Turns in one plane each, and the order they were made in; the first pair answered:
Kes:
[ -8.1  -9.4  26.9  18.5 -33.9 -18.6  10.2  38.9 -33.4   9.1  19.2] |-> [  6.8 -15.2  18.6  24.4 -24.1  -5.7  24.4  27.1 -44.6  -7.1  34.8]
[  8.2 -23.6  17.5  -3.5 -24.1  -6.2  -5.5 -20.7 -10.8   8.7 -11.1] |-> [ 15.8 -25.7  16.1  -4.2 -22.3   0.3  -6.0 -26.0  -8.8   0.4  -8.2]
[-15.3 -22.3  -4.5   6.9  33.8 -18.4  29.3  -5.4  17.7 -18.6 -21.2] |-> [-22.0 -22.4  -1.7   4.8  29.7 -20.6  32.2   0.7  20.8 -15.6 -23.0]
[-17.5   7.9  -9.0  -7.2  -5.7  -9.0  -6.0   0.9   6.3   1.4 -19.8] |-> [-13.5   4.7  -5.5  -8.3 -14.8 -14.6   0.0   7.9   3.3   2.7 -11.5]
nup:
[ 20.5  -9.8  -5.4   8.2  17.0  13.7  19.4   3.7 -10.9 -24.8   1.5] |-> [ -4.2   1.1 -11.4 -11.4  10.0  -3.3  12.3 -24.8  12.5  -6.6 -26.2]
[ -6.3 -30.4  24.3   6.8 -43.4 -27.4  25.0  12.9 -35.9 -19.8  27.0] |-> [  5.3 -33.1 -16.1   4.8   4.3  13.6  36.2 -13.7 -23.5 -61.0   3.2]
[-15.7   3.9  26.2  -0.1 -23.6 -15.3 -14.0  25.2  20.6   7.3  -6.1] |-> [  5.6  -7.2  21.9  17.1  -3.0  15.6   0.3  37.3   9.3 -22.7  10.7]
[-7.3 20.1 -0.7 15.3 50.9 16.1 13.5 54.1  5.6 -2.3 15.9] |-> [-25.4  32.4 -18.5   1.3  53.5   8.4   7.2  25.6  25.7  12.5 -18.8]
bebo:
[ -1.8  -1.1 -32.7   9.6   5.3 -18.4  42.9   5.4 -18.9 -10.3  31.5] |-> [ -5.0  -0.8 -30.0   9.5   1.2 -18.6  42.4   2.2 -17.4  -8.6  40.2]
[ -2.6  -7.3 -62.7 -30.5  -1.8 -15.2  28.5 -58.3   0.8  -7.5  -4.3] |-> [ 12.0 -21.0 -15.4 -28.2 -54.7 -44.0  15.9 -30.6 -29.4   1.3  23.2]
[-16.4  -5.7  38.7  10.4 -15.7 -43.8  13.7  31.7 -33.7 -14.4  -8.0] |-> [-31.1   8.4  13.9  23.0  34.0 -24.0  21.0  42.6 -12.8 -29.8 -31.0]
Zep:
[ -9.8  17.5  41.0  -4.1 -47.9 -43.0 -11.3  41.3 -10.8  46.3  43.9] |-> [ 27.3  -1.5  65.6   3.4 -52.1  -5.3 -20.8  10.7 -21.0  24.1  51.0]
[ 12.0 -15.2  -7.0  -7.1   5.5  21.2  19.9 -48.1  17.0 -12.3 -29.7] |-> [ -6.7 -11.0 -13.9  -4.3  14.8   5.9  25.1 -30.7  25.6  -7.1 -44.4]
[-18.9  24.8   6.3   9.7  17.1  13.5  20.3  20.6  -9.9  24.5  44.2] |-> [ -0.9  17.4  15.7   4.3  13.9  27.6  12.4  13.1 -19.0  21.0  46.4]
[ 18.2 -32.4  -2.0  -1.3  -2.1  -0.7  14.2   5.1 -25.4 -26.5  -2.3] |-> [  9.3 -32.8  -1.7  -0.4   8.3  10.9   7.2   6.9 -16.7 -29.1 -20.9]
Now pairs of rows:
(2 to 4 turns a pair)
[ 16.6 -12.0  19.9  10.3  40.7  56.6 -42.4   2.2  32.8 -23.0 -44.0] |-> [-18.3  19.2 -33.4 -22.3  26.6  16.0 -12.7 -52.6  51.2  -0.9 -46.4] : Zep then bebo
[-12.8  12.9 -33.2 -15.7  19.1  13.4   8.1 -37.9  27.3  -3.0 -19.3] |-> [-30.5  14.4  12.8  -4.3 -10.5 -28.6  -8.4  29.4   8.9  37.5   5.0] : nup then bebo
[ 62.9   6.9  14.7 -11.8   4.6  37.8 -25.9 -29.6  15.8 -27.4 -27.0] |-> [ 36.4  19.6   1.0 -34.3  -7.0  11.2 -27.8 -48.5  36.1  -9.4 -45.8] : Zep then bebo
[ 25.2   5.0 -10.7   6.8  35.2  48.2  22.1  -6.2 -17.5 -35.1  27.8] |-> [-49.6  41.7 -21.6 -17.6  21.2 -16.2  11.9   9.3  23.2  19.3 -25.9] : Zep then Zep then nup
[ -6.9  47.3 -40.6  11.1  21.3   1.4  35.3 -41.2  -3.6   6.8  19.4] |-> [-22.3  47.1 -29.3  35.1  42.0   3.2  33.6  19.7  -3.0   9.4  12.3] : bebo then bebo then bebo then bebo
[ 28.1 -20.2  11.1  20.1  -0.8  20.5  10.5  15.7 -26.2 -25.8  42.7] |-> [ 33.4 -38.8  -1.4   4.7  -9.2  25.8   1.3 -15.4 -19.5 -43.8  -2.3] : nup then bebo then bebo then nup
[-28.5  -6.5 -10.5  23.5   2.1 -33.5  12.8  57.0  -7.3   3.5  10.0] |-> [ 25.3 -24.2  21.8  23.0 -21.8   3.3   5.0  18.7 -31.5 -16.7  42.0] : Zep then Zep
